128 stands for zero in the data rows.
The table, row by row:
[115  89  85  99 147 167 110 105 157  67 155  58 122 134  96 124 115 161 108 164 114 148 147  98]
[136 137 137 122 134 116 131 136 145 161 100  89 112 125 176  94 148 125 132 102 164 123 114 142]
[124 137 155 126 128 151 131  85 137 163 113 134 140 152 130 144 126 144 134 135 140 115 139 136]
[122 148 148 143 125 133  91 101 119 117 137 133 114  97 139 119 124 129 134 107 157 108 104 190]
[108 133 114 118 120 118  99 113 140 158 107  75 126 132 180 128 138 123 125 143 179 150 105 172]
[126  96 123 158 129 144 150 157 123  72 152 140 138 160  68 152 140 150 118 163 106 105 110 126]
[131 154 145 117 135 147 138  60 141 198 105 137 117 161 137 134 181 125 119 126 140 146 135 111]
[130 163 188 127 108 152 133  88 135 165  98 145 151 154 140 106 104 104 128 149 131 112 134 151]
[176 109 144 119 110 114 129 166 106 117 168 151 121  85 129 118 153 116 130  81 112 172 147 104]
[117 138 161 119 120 152 103  96 147 205 131 106 113 146 146 149 170 107 112 151 126 153 133 166]
[162 114 120  91 119  87 144 157  80 120 155 111 124  79 172 137 137 116 109 126 108 165 155 106]
[126  98 110 166 117 127 196 158 135  77 173 150 127  86  57 135 133 112 149 138 110 116 136  98]
[151 116 138 104 126 130 112 132  98 128 145 149  92  70 122  90 140 132 133 148 102 164 150   2]
[160 113 123 103 115  98 145 164 110 119 162 141 150  66 158 134 126 112 137 112  97 184 160 111]
[103 152 142 113 138 146  72 104 115 155 107 135  79 127 157 117 127 122 174 155 164 122 137 138]
[ 72 136 106 117 109 117  94 116 136 162 108  97 121 145 181  91  96 125  82 119 157 136 154 141]
[101 111 110 133 142 173 107 149 133  85 146 138 130 139  66 135 118 149 141 141 108 119 127  71]
[128  87 116 160 182 131 180 131 154 105 153 174 125 134  76 151  91 145 121 128 100 135 142  91]
[142  97 115 131 135 166 140 154 131 112 110 115 157 137 112 147 158 136 135 111 111 111  88  75]
[107 119 138 147 123  82 146 114 152 143 129 181 120  96 157 107  94 105 136 112 121 134 137 157]
[174 104 137  91 103  88 139 150  92 127 148 152 151 106 141 137 121 109 113 128 101 183 163  89]
[ 66 176 140 110 130 121 100 120 129 152 108 125 136 132 141 112 106 134 101 134 151 146 138 111]
[138 103 127 107 106 195 171 128 131 128 133  93 127 126  89 155 139 124 126 129  88 106 139  68]
[122 149 139 163 129 148 121 124  49 118 119 148 128 133 122 116 135 132 138 119 141  93 106 200]
[133 147 138 139 134 120 116 120 167 175  93 127 139 139 155 102 126 138 157 113 134 113  76 159]
[116 143 129 165 132 123 131 115 137 151 104 195 104  99 171 113 106 109 132 128 137 110 139 152]
[166 112 195 111 122 114 105 146  87 120 176 159 112  71 132 100 141 163 117 127 108 172 129 118]
[ 90 162 121 169 139 125 103 129 127 150  94 124 134 127 140 105 159  93 146 133 162 111 111 163]
[116 120 118 172 117 126 170 134 145  87 150 159 119 114  43 147 120 126 124 184 105 122 124  49]
[ 75 166 117 118 147 136  89 129 112 158 107 137 108 137 133 118 113 137 145  93 155 139 127 127]
[120 143 164 148 131  73 141 114 153 140 127 163 108  90 149 123  99 114 118 150 142 136 136 157]
[176 118 163  74 123 121 112 153  51 112 129 107 154 133 137 140 124 161 127 135 118 166 162 118]
[121 120 130 131 122 142 133 119 130  68 135 147 158 154  60 141  94 172 129 104 110  97 136 100]
[100 114 112 133 130 180 108 164 138 119 125 125 110 192  81 136 125 141 139 187 122 124 136  71]
[136 163 125 117 127 108 116 101 124 130 128 111 145 136 152 133  99 138 120 105 126 105 134 185]
[144 104 123 150 133 129 152 162 118  55 122 147 162 182  90 157  99 167 121 111  92 127 143 117]
[133 121 121 117 122 133 103 105 133 132 129 115 109 132 168 127 134 147 104 103 153 120 118 198]
[107 155 129 156 131 104 133 121 132 144 134 137 109 103 126 100 111  89 135 150 145 129 114 169]
[167 107 113 145 145 157 128 166 143  92 140 116 151  98  77 133 185 132 137 159 127 126  85 104]
[102 136 102 131  94 125  80  95 139 121 129 119 135 143 167 182 118 137 110 125 139 122 117 205]
[ 82 158 135 121 137 133  95 132 121  94 122 137 145 140 124 129 119 112 116 107 146  89 113 196]
[134 190 136 164 143 134 109 133 135 146 112 114 122 130 132 106 147  82 150 131 155 113  83 155]
[136 172 132 134 128 139 100 110 115 103 118 139 108 124 135 103 108 114 137 123 147  93 119 186]
[ 93 140 104 161 130 103 148 124 116 140 134 161  88  90 127 107 138  97 133 149 143 113 132 165]
[142 131 162  63 121 101 106 175  97 139 127 110 150 126 117 112 109 150 126 122 124 194 149  70]
[128 139 127 116 136 121 126 126 120 148  75  95 150  88 185 116 156 118 130  96 178 124 114 149]
[151 119 113 161 140 158 137 164 171 116 119 110 154 120  56 127 158 140 143 140 142 115 102 101]
[127 162 128 144 132 100 122 121 118 143  99 172 143 148 147 143 111 138 122 108 135 115 118 185]
[132 135 170  63 145 112  94 170  96 125 142 109 127 150 154 134 124 131 126 161 113 182 170  87]
[130  67  94 142 101 160 130 139 170 103 134  72 163 149  83 156 149 146 135 150 100 135  86 106]
[171  92 134  26 102 123  95 162  53  91 140  98 145 124 162 138 153 144 111 111 132 140 158 114]
[145 142 132 132 129 130 127 122 106 157  85  95 138 119 178 126 166 110 137 110 157 106 104 160]
[133 154 139 141 143 101 111 122 137 145  99 122 152 130 158  92 129 122 147 112 147 131 101 140]
[133  93  92 137 103 117 190 127 137 104 140 140 129  89 113 124 133 113 118 126  98 125 134  87]
[154 104 138 181 152 131 146 155 157 103 119 117 157 157  94 129 123 148 168 133 120 122  84  82]
[133 103 109 154 123 141 132 134 156 115 126 141 160 116  99 143 133 162 138 114  94 127  97  96]
[135 151 137 150 144  86 146 142 137 176  74 126 138 133 163 113 115 122 118 118 131 128 100 150]
[121  90 116 172 107 134 170 149 146  66 161 150 117 108  73 101 122 122 133 147 111 119 125 100]
[111 165 121 119 143 143  92 141 109 147 107 122  94 130 142 111 133 124 124 154 169 114 143 140]
[139 127 152 157 106 105  99 123 149 160  97 132 146 138 170 113  91 138 163 129 153 137 102 163]
[125 116 109 118 122 127 110  83 129 128 147 121 135 151 164 149 140 150 114 111 137 142 128 187]
[144 117 102 153 125 164 128 178 132  97 144 107 144 121  63 146 159 136 154 139 129 113  86  94]
[137 126 117 145 119 180 149 110 141 120 132 145 141 191  83 142 133 134 153 148 101 110 141  74]
[ 95  98 107 110 144 149 132 153 116 117 126 103 128 129  97 157 142 156 139 129 122 138 153  57]
[127 105 112 163 105 105 180 123 155  68 164 144 110 132  86 129 100 140 121 149  98 142 156  87]
The rows are grouped in 3 different ways at once, and each row is in one group of each. Only the weakest grouping, the one that moves the rows least, is given. The first row asked about is in group 0, and each new group gets the next number.
Some new rows, each followed by its group:
[143  85 143 160 162 127 135 169 166 106 127 132 159 163  84 143 127 163 156 117 105 135 103  96] 0
[148 162 143 133 108 144 151  85 140 177 103 159 100 149 142 131 134 109 116 123 137 122 163 166] 0
[191 102 170  91 116  79  91 169 109 134 112 122 157 103 155 122 159 148 145 134 114 183 130 106] 0
[125 183 143 112  98 107 102 115 121 104 106 153 128 144 111 130  89 142 118  92 129 116 122 182] 0
[117 140 119 147 132 167 122  73 170 187 128 105 115 134 141 125 171 112 115 119 133 124 131 166] 1
[111 156 129 124 120  90 159 113 127 144 122 131 115 122 148 105  98 106 123 129 134 132 129 160] 0
[113 104  95 102 118 141 137 147 121 138 131  85 124 138 106 130 124 152 128 131 139 110 158  58] 2
[137 104 109 104 124 184 175 131 114 164 141 117 114 151  81 159 185 130 124 112  95  80 148  84] 2
[119 112 150 185 145 142 143 129 140  79 129 142 147 177  64 138  84 167 116 119  87 108 136 114] 0
[129  87 123 157 139 152 153 144 124  68 149 128 126 143  67 168 123 143 126 121  94 106 119 115] 3
[101 143 125  94 141 107  95 124 124 164 107 137 122 153 166 119 108 128 120 127 151 130 141 113] 0
[113 102 115 163 130 110 178 134 151  97 155 163 134 120  71 136 107 145 132 127  64 127 145  99] 0
[110 143 121 145 132  89 143 122 127 112 127 151 116 118 169  85 107  99 120 134 133 136 147 144] 0
[ 99 100 105 128 147 170 118 128 149 107 144  82 122 146  92 158 112 154 114 130 126 146 163 115] 1
[133 106 124 137 132 162 121 134 105  70 168 142 132 141  66 148 125 164 129 130  96  93 119 129] 3
[128 150 127 165 128 111 147 132 166 148 115 155 115 126 143 105 102  99 134 128 131 145 140 135] 0
[175 159 163 135 126 175  98  85 129 154 129 128 105 123 115 131 148 116 144 140 157 118 127 169] 3
[ 98 157 135 117 142 130 106 137 131 160 114 135 102 156 159 109  89 138 131 121 160 133 135 128] 0
[108 126 111 130 139 124 102  83 143 142 118 117 123 133 144 131 134 119  85 125 136  97 122 196] 1
[130 139 111 123 121 105  96 114  96 125 115 114 122 113 162 129 139 150  74  94 126  98 111 182] 2
[165 156 141 103 114 121 135  83 131 181 110 105 109 121 165 143 165 102  98 142 137 114 123 127] 2
[135  88 114 131 121 146 151 137 116  85 139 129 134 146  78 168 139 165 114  95 112 109 145 116] 2
[173 109 181  94 133   0  85 152  63  71 169 118 127 121 182 128 166 116 128 135 111 148 122 123] 3
[168 111 133  86 124  92 124 161  99 127 177 151 146 108 147 135 133 125 112 137  75 191 153 106] 0
[135 160 149 122 128 132 124  75 150 177 107 141 142 132 143 126 132 109 122 118 121 111 131 167] 0
[168  78 134  66 125 118 103 130  94 114 175  99 147 110 162 142 141 152  96 129 113 160 131 126] 1
[137 158 137  47 109 137 158 104 147 185 174 116 121 127 168 123 148  93 117 108 146 104 130 150] 2
[140  96 117 136 124 135 140 132 139  90 143 156 169 159  88 153  80 150 116 107  82 135 141 117] 0
[ 85 152 111 112 151 140  87 128  88 159 117 125  99 145 139 111 123 126 126 162 169 159 133 139] 3
[106 132 120 138 118 116 158 133 112 160 114 125 122  82 172 139 124  97 103  96 149 133 138 153] 2
[134 147 134 172 139 134 126 141 115 144 109 122 138 118 146  98 138 113 145 126 161 123  97 170] 3
[109 178 131 116 144 113 104 126  95 160 106 126 119 152 158  72  83 127  91 119 151 138 141 123] 0
[158 101 178  65 120 101 112 161 101 134 143  95 149 102 173 132 173 122 141 111 131 156 127 100] 2
[106 148 125 147 116  99 143 129 146 161 122 153 114  89 157 108  94  92 119 117 150 136 128 148] 0
[104 153 130 145 134  87 158 123 140 157 133 118 113 112 153 120  97 108 107 140 139  73 135 156] 0
[110 138 110 131 140 135 121 124 128  70 140 145 144 183  77 151  91 163 133 107  73 116 105 126] 0
[182 129 109 112 131 146 178 144 124  97 113 104 154 142  92 124 155 139 136 107 118 122 104  82] 2
[ 98 102 143 132 140 133 227 157 158  83 163 153 127  92  65 135 145 101 155 171 116 121 133  97] 3
[135 164 128 136 135 122 113 139 160 150  65 124 131 134 150 113 122 116 138 102 141 117  84 157] 0
[122 103 101 139 110  90 132 116 118 145 129 137  53 104 165 119 130  99 113 135 149 126 141 150] 2
[159 146 125 109 120 130 147  98 122 165 111 128 105 127 157 130 145 109 105 121 157 117 121 127] 2
[110 105 107 135 123  95 192 133 121 150 122 142 105  87 186 111 135 127 115  90 155 120 125 176] 2
[155 113 134 104 120 116 139 152 110 141 162 160 162 100 150 125 110 117 115 135 103 176 137 115] 0
[123 139 137 130 109 163 123  96 127 172 124 128 111 126 137 149 146  82 141 149 130 118 116 156] 3
[145 114 142  58 113 137  69 176 111 135 132 105 112 100 131 124 136 137 142 141 139 180 171 105] 3
[144  97 110 180 159 152 105 137 153  73 116 121 138 132  87 139 159 134 162 140 113 101  97  80] 3
[129 111 122 132 153 127 123 128 151  60 136 147 147 150 121 153  92 143 130 129  94 112 138 111] 0
[125 127 137 131 131 168 167 116 164 118 142 157 133 166  76 156 147 123 159 139  90 131 155  86] 0
[ 98 139 116 120 137 130 111 120 112 147 108 102  90 118 160 124 123  93 132 125 168 138 138 167] 2
[133 131 120 145 153 114 115 109 173 144 130 107 147 108 172 103 128 136 133 135 147 141 122 171] 1
[104 139 101 134 121 110 132  85 155 147 142 140 115  87 175 105 123 102 115 174 141 135 138 158] 1
[126 112 130 143 117 163 124 135  97  71 145 137 130 159  67 146 127 137 135 139 114  96 128 149] 3
[ 98 150 121 159 137 104 126 113 133 133 124 160 114 121 136 110 122 121 139 136 143 113 131 168] 3
[162 154 129 139 147 113 103 131 150 165  94 119 143 130 170 144 127 121 180 114 130 131  92 156] 0
[103 168 104 114 144 137  88 156  93 144 124 143  84 138 121 118 131 130 151 136 178 112 114 103] 3
[120 132 132 121 124 131  87 106  90 109 129  86 186 145 140 126 128 110 109 131 149 109 125 176] 3
[130  90 102 138 123 119 205 142 150  98 151 126 122 106 101 163 125 135 127 134  97 126 132  72] 2
[ 81 100  98  99 127 159 145 116 113 107 133  84 135 136 102 133 112 150 125 107 132 127 147  62] 2
[ 99 142 123  95 123 139  98 109 155 162 120 100  90 142 160 105 110 125 109 124 172 137 156 139] 1
[134 123 144 158 126 133 157 142 164  89 114 150 152 160 117 137 122 152 154 126  91 129 103  80] 0
[147 133 129 125 126 144 106  80 155 211 145 120 117 137 155 123 144  98 127 153 140 130 126 162] 1
[139 120 125 118 110 163 165 110 125 127 140 109 119 142  87 163 158 127 136 119 100 114 127  67] 2
